(in the rows, 128 means zero)
The rows below come in pairs that one turn or mirror swaps. Which row does each named row swap with?
The rows were stretched afterwards, more along some directions than others.
K317: [123 168 110 122 140 115 102 111 116 108 136 132 130 128 138 153 160 121
 149 112 129 114 136 110 117 124]
K182: [107 135 123 106 119 112 125  95 113 108 157 140 122 129 133 105 124 118
 138 118 136 154 119 125 134 139]
K836: [147 119 149 164 121 104 139 121 128 100 148 155 137 128 139 125 114 124
 127 127 145 127  88 119 119 164]
K525: [134 114 132 134 120 101 103 117 129 117 143 138 133 124 151  91 132 120
 134 144 130 124 113 144 108 159]
K122: [143 155 132 150 129 128 116 115 135 106 170 167 111 140 133 130 108 108
 153 124 135 126 111 108 114 161]
K443: [119 152 141 121 143 112 139 108 108  78 141 138 134 109 136 138 114 127
 128 126 148 148 104 122 132 154]
K532: [120 136 127 140 128 107 112 111 116 133 158 158 152 122 109 134 145  89
 149 114 144 119 122 125 121 112]
K687: [100 147 121 128 163 115 136 132 100 130 138 138 138 129 124 154 151  90
 161 137 133 152 103 116 125 124]
K172: [113 127 128 145 137 133 131  97 127 122 137 145 112 110 105 106 119 120
 134 129 156 136 125 133 131 170]
K565: [112 144 173 142 161  93 124 101 106  96 144 178 159 112 111 151 135  98
 141 120 170 116 117 119 132 148]
K399: [138 129 152 156 141 111 113 123 110 108 150 139 151  98 131 169 154 119
 141 140 132 132  83 111 117 148]
K214: [114 138 184 180 157  91 131 111 101 102 165 183 164 124 123 140 115  87
 143 121 172 136  97 114 138 144]
K709: [140 147 131 126 145 132  96 124 124  96 145 137 139 130 123 175 168 118
 137 110 128 110 114 104 130 122]
K652: [127 158 175 163 161 113 124 104 107 101 156 174 145 123 122 148 124 102
 130 108 169 123 129  97 120 148]
K746: [106 147 167 163 129 116 124 106 109  93 148 167 141 119 112 146 140 109
 133 109 155 123 120 133 121 156]
K705: [122 145 140 148 134 110 126 104 113  83 160 145 132 122 142 122 101 127
 124 127 152 144 115 108 119 165]
K78: [130 162 118 151 124 112 115 122 118 105 157 122 124 132 130 151 123 109
 142 111 132 120 115 100 119 126]
K860: [136 164 150 156 142  97 125 103 108 103 159 166 146 131 121 148 120 103
 135 111 165 125  97  91 131 144]
K113: [111 117 129 132 147  97 137 118 118 129 131 143 129 121 127 110 119 100
 148 153 138 150  96 142 129 158]
K228: [127 127 143 130 151 135 125 115 128 116 130 130 113 121 128 117 151 135
 128 132 137 149  94 107 122 165]
K494: [118 135 119 167 114 118 117 107 112 131 153 126 159 118 109 131 146 113
 122 108 146 114 129 150 114 124]
K81: [121 153 121 137 138 129 114 120 111 112 131 127 133 101 105 176 169 118
 122 111 139 104 113 124 116 138]
K297: [120 163 131 136 135 115 103 129 108  83 125 128 142 133 134 171 158 103
 144 108 138 112 127 115 125 109]
K854: [125 150 148 146 120 116 103 116 114  76 161 138 141 127 150 134 120 107
 148 111 142 139 123 120 124 124]
K199: [128 131 144 145 151  97 107 124 119 122 137 133 149 113 126 163 149 101
 159 133 136 140  89 106 125 125]
K346: [124 124 129 114 107 115 107 122 116 103 159 142 121 113 125 126 161 107
 122 104 143 104 106 135 129 127]
K13: [144 139 146 166 140 106 114 120 130 119 153 160 139 145 142 136 123 111
 163 137 131 142 106 106 120 140]
K147: [ 99 144 120 110 157 113 127 111 114 114 140 158 138 125 106 142 145  96
 146 121 152 128 118 130 138 143]
K759: [119 115 138 135 146 120 145 120 118 120 149 175 148 133 119 108 110 105
 142 124 154 122 108 134 130 148]
K304: [102 148 120 126 145 105 127 104 106 121 157 169 124 102 123 136 124 101
 123 113 152 121 122 138 121 137]
K128: [140 128 178 180 142  86 124 119 107 106 162 161 146 117 151 116 117 102
 134 130 167 123 105 122 121 152]
K378: [138 132 129 144 138 126 110 145 111 104 143 130 133 110 117 169 179 105
 129 112 132  95 105 137 122 117]
K323: [114 152 138 133 163  92 142 110 117  91 125 157 144 124 136 150 133 122
 146 139 149 139  93  98 124 167]
K459: [115 151 159 148 161  84 118 103 102 101 148 155 137 119 141 133 129 104
 151 131 153 139 123 119 128 146]
K10: [104 169 154 143 140  92 136 100 101 102 145 183 157 132 112 143 123  99
 150 118 163 139 103 108 126 144]
K548: [114 152 133 147 134 118 135  96 110 133 170 158 133 131 115 117 106  98
 134 108 164 139 129 122 118 132]
K534: [126 139 147 135 140 112 134 116 101  84 138 134 153 105 116 136 153 118
 124 137 146 120  88 131 129 149]
K720: [139 164 144 163 163  97 126 112 110 100 165 185 144 116 127 163  99 103
 133 111 171  98 112 110 108 149]
K924: [117 137 138 145 163 123 135 137 110 116 154 136 130 128 119 165 143  81
 143 117 142 137  90 101 133 137]
K349: [120 166 151 157 159  92 149  96 108 103 162 176 149 132 138 128  82 109
 147 130 172 161 113 106 123 167]
K834: [112 149 145 145 131 103 134 119 107 122 142 149 124 129 122 137 112  83
 143 121 150 117 112 132 123 137]
K330: [119 145 131 166 150 115 121 125 108 130 146 136 139 132 133 161 147  98
 149 129 129 160  99 107 127 118]
K244: [126 118 141 119 140 113 116 137 114 101 133 131 134 113 120 133 176 120
 138 152 114 121  87 120 128 160]
K235: [120 161 166 182 170  99 123 120 100 123 150 172 157 123 123 135 112  85
 137 137 175 132 124 116 116 153]
K591: [119 146 155 132 161 112 116 131  98 126 138 159 137 126 110 147 168  84
 144 121 150 108 110 120 137 128]
K241: [ 87 168 160 131 170 102 133 117  83 104 142 168 156 126 125 152 133  82
 167 117 154 144 131 126 137 123]
K367: [117 135 126 125 125 107 116 115 117 128 148 152 132 114 120 119 150 112
 114 104 149  94 119 149 123 128]
K164: [120 131 138 156 133  94 127 115 123  99 136 153 163 103 128 150 134 127
 130 133 146 131 104 120 107 152]
K791: [129 134 152 145 157 115 124 122 113 100 150 168 166 118 145 129 139 117
 149 125 147 118 130 125 128 136]
K85: [118 127 142 127 144 102 119 126 120 103 111 144 144 114 137 150 178 128
 138 138 123 132  97 126 135 142]
K275: [104 117 164 161 154  87 156 102 106 113 147 181 165 114 140  99  93 107
 142 142 162 157 110 138 139 157]
K415: [152 135 133 141 141 119 106 121 125  97 153 138 162 121 129 150 141 117
 141 126 135 104 110 118 129 140]
K624: [109 143 121 114 113 114 115 112 122 105 146 159 152 123 107 131 131 103
 129 111 152 124 114 125 134 133]
K605: [115 147 159 170 145 105 111 121 112 116 161 141 145 115 113 163 141  83
 138 111 156 126 116 100 119 123]
K961: [ 99 123 125 153 143 134 130 132 115 137 139 137 137 120 112 137 146  98
 135 123 140 138 125 133 114 127]
K93: [131 135 142 139 125 115 130  96 104 117 161 144 139  88 121 131 106 126
 126 140 150 154 106 123 120 165]
K751: [102 164 147 154 177 114 123 116  90 135 134 152 157 132  99 158 152  79
 136 110 168 111 129 118 127 123]
K872: [131 151 118 158 138 107 116 104 128 125 181 187 126 135 135 140 102  93
 148 114 151 122 115  97 105 150]
K903: [138 131 129 129 139  89 137 128 132  95 133 145 136 107 140 124 155 134
 136 143 132 123  78 124 118 170]
K225: [109 156 116 139 150  95 137  83 116 117 148 165 140 136 122 109 106 115
 133 127 159 141 109 113 118 172]
K351: [119 116 137 126 118 112 118 120 127 120 142 131 138 105 115 110 170 123
 121 130 135 124 106 130 117 145]
K635: [117 145 151 153 157 111 123 110 105 113 153 160 144 141 138 140 134 100
 171 145 133 169 102  90 126 153]
K694: [129 134 140 148 130 101 121 127 106 115 136 142 144 137 145 124 139 107
 150 153 127 151  99 122 110 145]
K618: [109 120 119 118 120  98 112 127 116 118 140 138 132 116 136 112 137 108
 149 140 127 127 123 150 121 132]
K675: [124 121 120 148 126 139 123 117 137 127 133 127 113 124 123 117 147 131
 135 123 132 125 109 128 121 151]
K407: [118 126 145 172 136 119 142 115 115 124 137 146 146 124 115 126 130 115
 148 143 141 156  93 122 123 161]

Swapped with K351: K605
Swapped with K860: K591
Swapped with K172: K93
Swapped with K81: K407
Swapped with K113: K443
Swapped with K759: K720
Swapped with K304: K275
Swapped with K459: K182

